Here are some rows, each followed by its group. Rows of different groups can look alike.
[ 14  12  -8  15   7 -15   9   5   1  -2   5   7  -2   7  38  21 -11 -11
  -3 -14  13  38   9 -30  -6] q838
[  6 -23   3 -28  -2  34 -14  -2   4  -7 -12 -30  -5 -15 -36  -4   3   0
 -12  -8  -7 -49 -34  43 -10] q900
[ 40 -22 -61   7  -7  16  20  34   7 -40 -30   2  19   6   3  16 -19 -39
 -39   1  14  20  -4 -33  -5] q962
[-24  28  57  22 -13 -26 -29 -39   2  39  36   5  -7  -4 -21 -40   4  52
  55 -13   0  -6  13  20  -1] q997
[-12  18  15   8 -11 -20   5 -10  -2  13  17  12   1  11  50  -5   8   1
  12   2  -7  26  28 -17  14] q206
[-28  62   9  58 -57 -63 -23 -53 -18  28  20  10 -19  62  -7 -58  36  39
  54  20 -38 -12  54 -29 -19] q139
[ -8  -5  13 -19 -14  12  -6 -15  -7   5   1 -35  -7  -3 -45 -28  26  15
   6   5 -17 -61 -22  43  -8] q900
[-15  -6  45 -17   4  16  -3  11  19  25  17  12  14 -35  -3   3 -10  23
  14 -14  24  14 -12  30  31] q251
[ -9   7  41  -5  14  -3 -16  -7   0  23  14   8   3 -25   4  -5 -18  38
  24  -6   8  -6 -12  22   3] q997
[ 39 -14 -51  12   1   8  10  19   9 -28 -30  11  11  15   0  17  -8 -26
 -23  15   6   8   6 -37  16] q962
[ -3 -13  42 -20  11  24  -9  12   6  28   4   6  -6 -47   4   9 -14  16
   7 -10  23  23  -9  30  15] q251
[ 31   1 -37  29 -18  -8   3   2 -14 -13 -22  13  11  27   1   6   1 -13
  -9   5  -5   7  22 -37 -17] q962
[-38  48  24  28 -17 -41  -8 -40   1  51  42   7 -15  27  46 -31  19  31
  40  -2 -15  21  52 -14  -9] q206
[-19  12  46  -8  -5   1 -18 -11  -6  44  38   0 -13 -25  17 -18   1  34
  28 -15  15  11   4  18  13] q251
[  6 -18   5 -25  -8  37  -2  -2   2  -4  -3 -34   0 -12 -54 -11  10  14
 -22  13   2 -44 -41  42 -19] q900
[ 11 -32  -6 -39  21  42   3  11  -1 -21 -16 -33  10 -18 -38   6   5 -10
 -26  -3   3 -44 -39  43  -6] q900
[ 12   9 -14  19  -7 -15   5  -3  -4   4   3  13  -4  15  44  17  -3   4
  -4   6   7  28  20 -32   9] q838
[ 21 -49 -32 -42  68  30  31  63   5 -43 -30  10  18 -38  61  70 -28 -70
 -69  -7  27  49 -17 -20  23] q206
[-39  35  70  19 -50 -17 -26 -39 -11  69  49 -12 -21  -8  -4 -38  22  60
  57  -6   1   7  24  33   6] q251
[-19  27  14  24 -13 -46   1 -17  -3  31  26   7 -16  15  43 -11  12   1
  12  -2 -11  27  38 -20  -3] q206
[ 25 -83 -15 -71  71  74  45  78  11 -42 -28  14  12 -84  19  74 -46 -50
 -63 -31  61  39 -56  32  64] q251
[-17  -1   0  -1  -2 -13  15   6 -32  16  18  -1  -4   5  47   0  -1 -18
  -3  -7  -3  35  27 -16  18] q206
[ -7  35  -9  35 -43 -39 -16 -28  -6  -1   6   6 -11  40 -14 -30  19  12
  22   9 -20  -3  35 -28 -27] q139
[ 22 -15 -54  11   5   3   8  22   3 -31 -33  -3  15  18 -11  21 -10 -28
 -26  16  -8   9  13 -38 -19] q962
[ 14 -17 -39  -3  32  -2  20  28  -2 -41 -20  18   2  11   6  19 -10 -46
 -27   6   9  11 -10 -34  11] q139
[  0  32 -19  53 -32 -20  -9 -29   0  16   5   8  -8  51  -6 -35  15  16
  24  17 -23  -4  41 -31 -32] q962
[-53  78  46  63 -64 -62 -38 -74 -15  79  62   3 -24  52  49 -65  36  56
  66   4 -32   6  70 -14 -24] q206
[-21 -27   6 -42  17  27 -16  16   2 -20 -12 -39   5 -26 -31  -5   1  14
 -16   2  -4 -15 -41  40   1] q293
[ 11 -28  17 -22  19  30   6  22  23 -13  -3  24   4 -46  11  25 -30  11
   0  -5  17   8 -32  24  14] q997
[-23 -12 -29  21  25  -6  12  21   1 -19 -16  20   9   2  44  31 -16 -45
 -32  -4  10  54   8 -32  20] q838
[-20  20  28   2 -27   4 -18 -40   1  28  15 -35 -12  16 -36 -20  33  40
  28   4 -29 -61  -3  36 -19] q900
[ 13 -26  38 -37  27  41  -9  28 -13   5  10  12   4 -51   4  33 -20   8
 -12 -13  28  26 -26  23  36] q251
[ 24  24 -31  40 -40 -25   2 -17  -3   1  -1  18   6  41 -13 -25  12  -6
  15   8 -18  -5  40 -29 -26] q962
[ 18   0 -18  11  16  13   9  10  -1  -8 -10  11   8   9  40  23 -13 -12
 -17  -2  13  28  11 -28   2] q838
[  1  -6  13 -21  -4  14  -9 -14  -3   0   3 -28 -12   0 -53 -15  19   3
  -3   6 -13 -55 -23  40   0] q900
[ -4   7 -28  12   9 -16   6  11  -6 -27 -22  18   1  21  -4   6  -9 -18
  -4   1  -8  -1  11 -32   8] q139
[ 16 -30 -55 -18  35  21  25  48   0 -59 -37  13  10  -8  -6  50 -19 -60
 -51   1  13  29 -20 -32  14] q139
[-18 -28   8 -30  28  14   1  14   1  -9 -28 -20   7 -34 -29   0   1 -10
 -19   0   6 -41 -45  39   2] q293
[ 58 -54   7 -55  50  62  18  63  12 -19 -14  14  19 -76  15  58 -35 -26
 -44 -21  48  35 -39  28  46] q251
[ 22 -55 -21 -51  34  65  11  36   5 -41 -34 -32  10 -34 -27  23  -6 -38
 -46  -6   6 -36 -54  40   9] q900
[-44   0  15 -29   1   5  -4 -13 -13   6   2 -28  -2  -8 -48 -24  13  15
   5   1 -12 -49 -27  43  23] q293
[ 29 -51 -17 -60  36  50  14  36   5 -39 -36 -28  13 -32 -22  27  -2 -15
 -51 -12  15 -28 -53  44   9] q900
[ 28  14 -25  34 -14 -21  -6 -10   0  -9 -12   9   3  36  19  -7   2  -1
   3  20  -8   1  33 -32 -31] q962
[ -3 -10   0 -21   4  26  -2  -7   3  -1 -11 -32   4 -10 -37 -18  24  10
  -9  -3  -4 -53 -30  34 -11] q900
[-12  13  49   4 -12 -12 -21 -22  -6  36  24  19  -4 -16  -8  -9  -7  54
  33  -6   1  -7  -2  22   1] q997
[ -5 -14   8 -25  -1  30  -3  -3   1  -2 -16 -24  -3 -15 -43 -12  11   0
 -12  -2 -18 -46 -34  40 -13] q900
[ 36   5 -43  27 -18 -13  -4   8   7 -14 -17  11   3  34  -2  -4  -1 -17
  -7  12 -14   6  17 -33 -18] q962
[  7   5 -13  14  12 -13   7   2  -4  -3  -1  16  -5   9  59  16 -20 -13
 -12  -3   1  33  10 -28  10] q838
[ -9  18   4   8  -2 -21  11  -5   1  20  16  -2  -1  10  52   8   3 -23
   3  -3 -10  24  24 -18   7] q206
[ -4  23  12  10  -5 -14   9 -10   2  21  23   1  -4  12  52  -3   7  -1
   4   2  -4  27  32 -20  26] q206
[ 15  18  -6  22 -12 -24  25  -7  -6  13   6  15  13  27  44  19   0  -1
  -3  -3   6  31  23 -27   1] q838
[-32  42  74  18 -39 -49 -29 -40  -5  70  52  -1 -12  -9   3 -38  16  60
  53  -5   2   3  21  30   3] q251
[-29  44  29  26 -36 -42  -5 -35  -8  48  30   0 -18  24  53 -55  18  28
  33   8 -16  15  55 -20  -3] q206
[ 13 -11  11 -28  -3  26   2 -10  -5   5 -14 -36   2 -16 -40 -18  15   2
 -10   8 -13 -53 -31  41 -16] q900
[ 21 -48 -17 -47  33  53   9  30   6 -35 -32 -40   5 -34 -38  24  -7 -23
 -44  -4   4 -46 -52  42  12] q900
[  5  24  -6  21 -18 -38   1 -16   0  17  22   6 -11  31  40   4   2  11
   8  -7   0  20  31 -32  -8] q838
[  1  -1 -39   7   8  -1  12   6  -2 -54 -21   9  -1  18   2  14  -5 -26
  -6   6   1   3   3 -30 -23] q139
[ 16   8 -12  19  -7 -14   9   1  -9  -5  -3  17  -1  15  38  20 -19 -21
  -5   7   9  25  14 -27   4] q838
[-17 -13  13 -26  13   8  -6  -1   3  -8   4 -24  -3 -21 -41 -11  16  16
  -3  -2 -10 -39 -29  37  -8] q293
[-55  83  49  59 -67 -83  -8 -81 -14  82  59  -8 -29  54  35 -63  46  53
  71  10 -37  31  71 -16 -15] q206
[ 24  -8 -52  13  -6   6  22  17   3 -23 -25  14   8  23  24   8  -5 -19
 -14  14  -4  -3  16 -43 -21] q962
[  8   6  -7  20  10 -14  -5   2  -3   0   2  16  -6  15  44  28  -5 -14
  -6  -4  10  32  19 -34   9] q838
[ -1   0  42  -5  -1   6 -20  -6   2  20  19   9   4 -29   0  -7 -13  15
  23  -9   7   0 -11  27  23] q997
[ 32  -1 -16  14   4 -14  14   9   2 -13  -9  15   0  12  45  23 -18 -37
 -22  -9  10  28  21 -23 -24] q838
[-10  36   6  35 -32 -38  -3 -25 -11  26  19   9 -11  32  30  -2  14  15
  23   4 -12  38  48 -27  -8] q838
[ 38  -8 -60  15   6   6  20  18   5 -36 -29  14   9  21   6   9  -4 -26
 -23  11   2  11  12 -48 -42] q962
[-35  51  52  28 -66 -19 -27 -78  -9  58  38 -43 -13  39 -51 -87  46  75
  65  12 -49 -69  16  49 -21] q900
[ -5  10 -19  16  36 -16   5   7  -2  -1  -5  12   3   7  51  25   2  -9
 -14  -2  13  31  13 -30  -9] q838
[ 25 -45   9 -44  47  40  16  36  10 -20 -19  10  15 -55  14  48 -37 -36
 -24 -20  29  10 -44  16  28] q997
[ 19 -39  15 -26  46  33   2  34   8  -6  -5   8  28 -55  -7  28 -26  -5
 -18  -9  23  17 -42  21  -1] q997
[ 25 -16 -22  -6  26   8  20  32  -7 -25 -18  16  12  -9  42  46 -20 -29
 -28   0  18  31   2 -26  10] q838
[ 46 -21 -22   1  35   9  24  26   0 -25 -21  18   5   3  54  44 -21 -32
 -40 -10  19  46   0 -28   9] q838
[ -9  12  48   8  -4  -5 -22 -24   1  26  31   7   0 -15  -2 -19 -10  34
  30 -13   4  -4  -8  18   4] q997
[ -6   9 -21  26  -6 -26   6  -5  -3 -18  -1  12   1  27 -15  -5   0  -8
   6   8 -10  -1  20 -36 -14] q139
[ -2 -46 -13 -58  53  33   3  41   3 -32 -35 -36  16 -40 -22  20  -5 -34
 -34  -6  11 -32 -59  38  24] q293
[-37  47  22  32 -36 -42  -8 -45  -4  49  36   4 -13  36  41 -31  -5  27
  40   0 -31  19  42 -22   8] q206
[-49 -10  11 -32   8  12   2  -4   4  17   2 -25  10 -17 -25 -22   7   5
  -2  -5  -8 -31 -30  37  11] q293
[-15   5 -27  22   4 -20   5   3  -1 -20 -13   9   3  21  -6   5   4 -12
  -3  14  -8   4   6 -35 -34] q139
[ 36 -25 -57  11   3   6  14  35   8 -40 -35  20  23   9 -17  29 -13 -27
 -32   3  12  28   2 -39 -28] q962
[-20  38  -6  36 -39 -45  -8 -31 -18   9   7  18  -9  45  -6 -29  12  20
  35  14 -26   2  36 -29 -25] q139
[ 40 -75 -35 -76  63  78  14  61  13 -54 -51 -35  21 -52 -36  51 -17 -61
 -75   2  10 -34 -75  37  14] q900
[-60  32  44   9 -39 -21 -29 -50  -8  37  51 -34 -10  13 -15 -63  37  61
  42   5 -35 -51   3  41 -18] q293
[-14  -6  36 -29  17  14  -6   1   2   7   8  11   6 -36  -6   1 -15  25
  18 -15  15   0 -23  19   5] q997
[-16   1  23 -15 -18  23 -10 -28  -9  13   4 -31  -9   5 -46 -29  25  32
   5   7 -20 -60 -15  44 -11] q900
[ -3  47  14  49 -49 -42 -12 -38 -15  35  25   4  15  37  31 -21  13  22
  33   7 -15  19  45 -30  -8] q838
[-29  27  42   5 -11 -10 -21 -28   2  48  47   2  -7 -15   3 -30  11  45
  46  -4   6   6  14  34  21] q251
[ 41 -19 -75   9   2  14  18  30  11 -36 -35  15  19  14  -1  19 -15 -42
 -35  14  10  19   3 -35 -24] q962
[  1  25  -4  23 -12 -23  -2 -15  -9  13  12  11  -8  23  46  -1  -1   0
   4  -2   3  31  31 -15  -1] q838
[ 22  14 -38  32 -31 -19   9  -5  -3  -8  -7  10  -6  32  -9 -10  14  -9
   7  11 -14  20  28 -37 -24] q962
[-13  -2  14 -10 -10  20  -9 -19   2  16   3 -28  -5   2 -74 -25  14  18
   5  -4 -16 -54 -23  30  -7] q900
Which 4 groups are nearest to each row below, nearest first, going by the distance to the centre of the group?
[-15  20  64   4 -25  -8 -31 -19  11  56  48  17 -14 -18  -1 -28   6  50
  41 -11   9  18  10  34  14] -> q251 q997 q206 q293
[-32  50  69  26 -43 -40 -25 -64  -5  61 103  -5 -18   7 -10 -57  19  82
  71 -13 -18 -12  19  22 -21] -> q206 q997 q251 q293
[-20  31  -2  39 -35   1 -10 -23  -7  -1   3   7 -25  39  -3 -26  16  14
  24   8 -24  -2  33 -31 -22] -> q139 q206 q962 q838
Which 4 groups are nearest to each row below, nearest first, going by the average distance to the group's rows?
[ 68 -63 -87 -34  56  59  37  77  11 -86 -74  24  37 -19  -2  74 -40 -82
 -87   0  28  31 -30 -32   1] -> q962 q838 q139 q900
[ 30  30 -34  29 -33 -16   8  -4   9  -6 -15   9   2  34  -8  -8  -2  23
  -3  15  -2   9  28 -36 -26] -> q962 q139 q838 q206
[-28   1  23 -20  -1   5 -17 -11  -7  10   2 -21  -2 -13 -40 -25  18  17
  17  -2 -17 -43 -26  35   4] -> q293 q900 q997 q251
Which 5 groups are nearest to each row below, nearest first, going by the distance to the centre of the group?
[ 19 -23 -30   7  10  -7  13  15  -4 -31 -16   8   3  10 -11  12  -3 -27
 -32   8   0  10   5 -27  -7] -> q962 q139 q838 q997 q900
[ -9  -1   7 -11  -8  17  -9 -19  15   1   4 -35  10   1 -50 -28  15  12
   4   7 -13 -53 -20  40 -17] -> q900 q293 q997 q251 q139
[ 12 -30   0 -39   9  40   5  10   4 -17 -29 -33   5 -21 -57  -3   6  -4
 -21   2  -4 -51 -37  40  28] -> q900 q293 q997 q251 q139
[  8 -37 -12 -37  21  47   9  21  -4 -27 -24 -34   3 -26 -39  13   2 -19
 -35  -2   3 -49 -50  40  -7] -> q900 q293 q997 q251 q962
[-45  28  44   3 -36 -14 -25 -44  -6  29  18 -31 -12   7 -39 -54  32  43
  42   6 -28 -55  -4  40 -15] -> q293 q900 q997 q206 q251
Which 5 groups are nearest to each row below, nearest first, going by the distance to the group's nearest row?
[-19  -5  52 -13   1  16  -6  11   7  27  18   6  31 -38  13   2  -7  17
   9 -10  20  28  -6  29  29] -> q251 q997 q293 q206 q838
[-49  31  43   5 -34 -22 -26 -47  -8  40  35 -34  -7  12 -41 -73  37  52
  55  -3 -36 -56   1  41  -4] -> q293 q900 q997 q251 q139
Which 5 groups are nearest to each row below, nearest first, going by the average distance to the group's rows?
[-42  19  46   4 -17 -14 -22 -34  -3  22  24 -51 -12   3 -56 -46  34  24
  32   7 -25 -51  -8  41   0] -> q293 q900 q997 q251 q139
[ 16 -34  21 -28  42  33   2  26  14 -12  -9  13  21 -46 -12  36 -32  -6
  -9 -18  24  -1 -37  23  -1] -> q997 q293 q900 q251 q838
[-20   9  44   4 -10   7 -15  -9   2  47  32   4 -10 -30   5  -9  -5  32
  26  -6  13  17   7  34  21] -> q997 q251 q293 q838 q206
Which 4 groups are nearest to each row below, nearest first, going by the distance to the group's nearest row?
[-12   4  40   2   1   8 -28 -11  -9  27  20  12  -6 -28 -13  -8 -10  28
  24  -6  13   4 -12  25   1] -> q997 q251 q293 q900
Which 3 other groups have their centres nearest to the centre of group q900, nearest first?
q293 q997 q251
Which 3 other groups have their centres nearest to the centre of group q997, nearest first?
q251 q293 q900
Which 3 other groups have their centres nearest to the centre of group q139, nearest first?
q962 q838 q206
